One turning vector, and how many steps it has turned
The counts run from 0 to 253.
[21, -2, 31, 33, 12, -19, 22, -32, -15, -17, -19, -25, 27, 32, 19, -13, 11, -15, -12, 28, -15, -11, 4, 13, -9, -27, -26, -16, 25, 9, 8, -22, -28, -10, 10, -34, -3, -11, -27, 44, -10, 28, 11, 16]  165
[38, -18, -8, 22, 13, 11, 23, 18, -19, 6, 37, 17, -25, 26, -21, -30, 23, 11, -17, 1, 21, 14, 16, -17, 6, 28, -5, -29, 7, 7, 0, -9, 52, -14, 15, -23, -9, -14, -28, 17, -6, -12, 2, -13]  45
[28, -1, -3, 32, 16, 51, -3, -8, -8, 14, 1, 26, 14, 51, 5, -17, -5, 0, -30, 11, -3, 23, 6, -23, 28, 11, -29, -20, 31, 17, 16, -2, 28, -38, 13, -36, -22, 11, -47, 27, 11, -2, -16, -6]  86
[23, -10, 1, 22, 16, -21, 35, 11, 2, -17, -3, -9, -32, -12, -51, -32, 36, 9, 29, 14, -20, 13, 27, -1, -18, 25, 22, 36, -16, -2, -3, -21, 1, 41, 13, -33, 3, -17, 3, -9, 8, -17, 30, 34]  147
[24, 6, 5, 43, -2, -49, 36, 6, 12, -44, -3, -15, -5, 13, -9, -13, 37, -2, 5, -1, -19, 4, -14, -18, -43, 1, -14, -19, -16, -9, 0, -7, -31, 39, 22, -36, -12, 13, 14, 22, 5, 14, 11, 13]  121
[-3, 3, 14, 13, -22, 1, -5, -33, -6, 24, 3, 6, 0, 31, -23, -51, -7, 30, -42, 1, 2, 4, 14, -6, -30, 11, 7, 10, 26, 7, 8, -9, 41, -54, 32, -6, -6, 12, -29, -31, 30, -19, -11, 4]  236
[-8, 8, -10, 11, -23, -32, 28, 16, 16, 16, 16, 5, -12, 11, -20, 3, 6, 30, -28, 19, 32, 29, 24, -23, -46, -20, -6, -10, 15, -35, 26, -5, -8, 20, 45, -16, -26, -1, -17, -19, 30, 19, -14, -23]  178
[13, -8, 16, -6, 11, -34, 40, -10, -31, -12, -18, -31, -6, 9, -2, -33, 30, 4, 0, 20, 8, -9, 41, -22, -27, -13, 40, 15, 6, 23, 1, -23, -21, 1, 27, -36, 30, -19, -16, -6, -2, 0, 19, 27]  67
[8, 16, -7, 60, -12, -19, 13, -6, 32, 25, -25, -11, 16, 28, 0, 2, 10, 5, 6, 18, -18, 28, -27, 2, -25, -6, -48, -6, 35, -17, 17, 0, -37, 35, 18, -28, -26, 12, -4, 17, 6, 18, -5, 19]  80
[34, 5, -5, -1, -24, 43, 11, -33, 8, -17, -55, 15, -18, 30, 2, 6, -3, -15, 6, 21, 4, 39, 18, -6, 28, -20, -10, -7, 4, 22, 7, 7, 20, -4, -15, -44, -12, 4, -5, 33, 0, -9, -5, 36]  213
[-31, 37, 30, 39, 21, 9, 5, 5, 15, 34, 5, -15, -4, 18, -28, -34, -6, 15, 3, 25, -21, -15, 16, -10, -17, -22, 23, 18, 21, 18, -10, -16, -21, -7, 33, -27, 3, 1, -32, -7, 27, -23, -4, 5]  233
[-9, -39, -12, 17, -33, -10, -12, -48, 0, 8, -24, -1, -2, 16, -8, -28, 2, 38, -25, -1, -17, 27, -9, 17, 13, 7, 31, -16, 35, 4, 11, 26, 53, -12, -9, -18, -14, 8, 6, -15, 12, -16, -11, 27]  156
[-10, 8, 37, 47, -22, 33, -35, -48, -2, -19, -15, 15, -3, 15, -8, -27, 4, -2, -8, 15, -17, 10, 20, 41, -18, 6, 19, -6, 8, 2, 14, -4, 39, -21, -27, -15, -3, 15, 0, 22, 9, -29, -19, 28]  239
[-14, -21, 1, 31, -34, 7, -25, -61, -3, 9, -31, 14, -10, 16, -10, -43, -16, 42, -15, 15, -23, 10, -20, 19, 6, -2, 21, -13, 32, -13, 5, 31, 26, -22, 7, -21, -21, 3, -3, -11, -8, -29, -20, 21]  155
[-9, -49, 11, 25, -16, -11, 2, -46, -25, -8, -10, 9, -15, -14, -23, -23, 4, 27, -13, 1, -15, 13, 17, 30, -11, 14, 30, -41, 14, -7, 0, 21, 41, -2, -19, 0, -18, 3, 4, 24, -4, -32, -3, 22]  198
[6, 6, 51, 37, -19, -12, -15, -38, -20, -63, 24, -8, -11, 14, -6, -40, 16, 9, -9, 38, 0, -13, 6, 18, -48, -8, 12, 14, 18, -6, -4, -19, 26, -15, -3, -13, -5, -10, 13, 7, 12, 15, -1, 8]  15
[-5, -6, 3, 0, -15, 3, 30, -39, 15, -22, 17, -12, 6, 5, -1, -40, -20, 16, -15, 7, -4, 12, 34, -18, -46, -3, 1, 23, 65, -24, 12, -15, -10, -15, 26, -4, -2, 29, -30, 4, 31, -14, -14, -2]  12
[22, -4, -2, 37, 8, 26, 15, 12, 9, 23, -20, 26, 8, 35, -22, -13, -22, 1, -16, 27, 2, 15, -18, -18, 28, -5, -27, -37, 0, 0, 20, 22, 34, -24, 14, -34, -40, -2, -31, 35, -7, -13, -17, -8]  128
[1, 40, 21, 2, -9, -10, 17, 10, 23, -3, 17, -15, 5, 17, -19, -4, 10, 3, -25, 11, 31, 18, 27, -26, -52, -16, 1, 19, 25, -8, 23, -35, -4, 1, 30, -18, -7, 18, -21, -27, 56, 5, -20, -3]  136
[17, -35, -5, 30, 7, -41, 37, -6, -32, 40, 4, -26, 14, 17, -1, -1, 21, 9, -34, 32, 1, 2, -5, 16, 0, -18, -12, -35, 27, -8, 10, 1, -9, 2, 20, -17, -13, -17, -27, 41, -3, 35, 13, -13]  124
[15, -30, -26, 32, 40, 9, 5, 31, -4, 50, 31, 9, 4, 29, -10, -23, 14, 31, -32, 18, 12, 10, 1, 10, 16, 3, 14, -25, 41, -23, 17, -16, 34, -17, 12, -19, -22, -22, -41, -2, 5, 1, -12, -8]  2
[-21, 25, 15, 21, 15, -20, 22, 11, 20, 44, 3, -28, -5, 2, -47, -32, 23, 29, -5, 31, -14, -8, 20, -3, -3, -11, 17, 29, 16, 27, -1, -15, -14, 13, 27, -36, 9, 2, -32, -24, 51, -7, 6, 13]  232
[38, -4, -13, 4, -1, 36, 12, 3, -2, 8, 13, 12, 0, 42, -12, -15, 8, 1, -30, -11, 4, 30, 9, -20, 23, 20, -14, -10, 23, 23, 10, -7, 51, -33, 8, -36, -6, 13, -36, 15, 24, -9, -5, -1]  87
[36, -4, 22, 42, 5, 36, 1, 11, 23, -14, 6, 22, -43, 11, -50, -29, 22, 11, 10, 12, -13, 16, 11, 9, 16, -2, -6, -14, -24, 14, -17, 13, 47, 9, 15, -31, -21, -4, -5, 30, -3, -35, -7, -5]  47
[-14, -28, 9, 24, 17, -31, 24, 6, -1, -27, -4, -4, 0, -14, -25, -8, 30, 17, -23, -12, -4, 2, 0, -5, -11, 3, 65, -25, -18, -11, 5, 18, 23, 10, -24, -19, -15, 16, 31, 1, 27, -39, -9, 23]  200
[25, -14, -14, -1, -15, -9, 46, 3, 4, -1, -17, -10, -30, -2, -54, 11, 35, 1, -11, 7, 25, 43, 33, -7, 11, -23, 20, -32, -21, 31, 6, 10, 30, 26, 14, -34, -4, 0, 15, 20, 19, -6, -1, 7]  173
[34, -17, -13, -13, 15, -2, 9, 6, -6, 5, -30, -2, 6, 58, 5, -21, 21, 3, -32, 12, 40, 7, -9, -22, 21, -2, 30, -5, 12, 3, 31, -6, 36, -59, -5, -52, 1, -4, -19, -10, 17, 12, -9, 6]  210
[-5, -26, 7, 49, 14, -19, 33, 0, 21, -22, -31, 16, 22, 2, -13, -10, -15, 6, -5, 5, -35, -2, -15, -6, -39, 8, 7, -19, 6, -45, 17, 10, -24, 13, -10, -28, -25, 29, 28, 24, 13, -27, -6, 45]  202
[12, -2, 11, 64, 24, -2, 4, 16, -7, 33, 13, -5, -8, 14, -9, -13, 11, 17, 9, 56, 6, 2, -2, 30, -9, -16, -18, -28, 27, -23, 2, -20, -9, 13, 18, -12, -18, -44, -30, 23, -9, 20, -14, -9]  0
[-12, 22, 0, 9, 7, 26, 38, -9, 31, 22, -11, -8, 26, -4, -23, 14, -28, 3, -10, 23, 12, 36, 44, -15, -12, -23, 2, 0, 44, 17, 17, -17, -15, 6, 1, -16, -13, 30, -35, 14, 46, -18, -18, 17]  134
[34, -19, -34, 15, 9, -1, 45, 17, -4, -14, 11, -2, -19, -14, -42, -25, 31, 2, 4, -4, -8, 29, 28, 0, -14, 51, 12, 35, 0, -3, 0, -13, 18, 41, 17, -20, 2, -4, -5, -9, 8, -20, 34, 47]  146
[-12, -2, -5, 55, 1, 14, -23, -7, -8, 28, 23, 7, 15, 9, -1, 11, 2, 21, -29, 45, 13, 43, 16, 28, 4, 2, 12, -6, 44, -10, 24, 1, 32, -4, -16, -11, -32, -18, -26, -7, 17, 20, -8, 7]  182
[14, 6, 13, 62, 33, 44, -2, 15, -29, -53, 21, 23, -7, 5, -2, -6, 9, -6, 16, 26, 3, 13, 38, 0, -20, 33, 19, 8, -6, -8, 14, -20, 29, -11, -30, -28, -21, -8, -4, 7, -1, -18, -14, 26]  143
[24, -3, 7, 17, 2, 21, 35, -32, -3, -24, -42, 1, 5, 8, -2, -25, 2, -29, 26, 27, -26, 3, 16, 6, -10, 10, -4, 43, 19, 7, 7, -20, -19, 11, -5, -31, -2, 4, -3, 19, 6, -13, 31, 64]  64
[-13, -41, -24, 39, 34, 22, 12, 13, -17, -1, -10, 34, 17, -6, -19, -15, -18, 12, -12, 31, -4, 7, -3, 5, 6, 27, 23, 3, 12, -35, 19, 5, 28, -5, -22, -18, -42, -3, -6, -1, 12, -29, -2, 39]  102
[37, -34, -25, 29, 17, 26, 37, 9, -13, -17, 11, 26, -4, -13, -17, -17, 3, 7, 8, 0, -11, 27, 26, 1, -12, 65, 5, 17, 14, -13, 14, -12, 34, 14, -2, -20, -19, -5, -7, 16, -3, -20, 20, 41]  145
[9, 21, 11, 40, 18, -26, 9, 11, 11, 31, 12, -25, 15, 48, 0, -1, 44, 16, -32, 27, 11, -6, -10, 0, 14, -15, 3, -19, 29, 20, 1, -17, 1, -13, 13, -44, 1, 0, -32, -12, 24, 41, -5, -24]  83
[8, -3, 35, 42, -32, 8, -23, -32, -13, -35, -4, 19, -40, 18, -19, -57, 0, 21, 7, 16, -13, -8, 3, 13, -41, -2, 13, -21, -12, -5, -10, -4, 37, -15, 11, -9, -14, -5, 12, 17, -16, -26, -8, 7]  196
[-10, 15, -2, -5, -14, 8, 40, 2, 23, 11, 8, -6, 16, -2, -19, 5, -10, 11, -32, 6, 21, 40, 40, -25, -40, -15, 9, 3, 36, -2, 24, -21, -13, 6, 24, -12, -5, 31, -35, 0, 54, -12, -13, 7]  135
[21, -10, 1, 11, -8, -19, 18, -23, -36, -6, 35, -7, -20, 23, -9, -71, 0, 19, -28, -5, 4, -9, 30, -20, -42, 14, 25, 2, 15, 2, -6, -11, 28, -35, 45, -10, 8, 8, -26, -7, 0, -29, -5, -7]  194
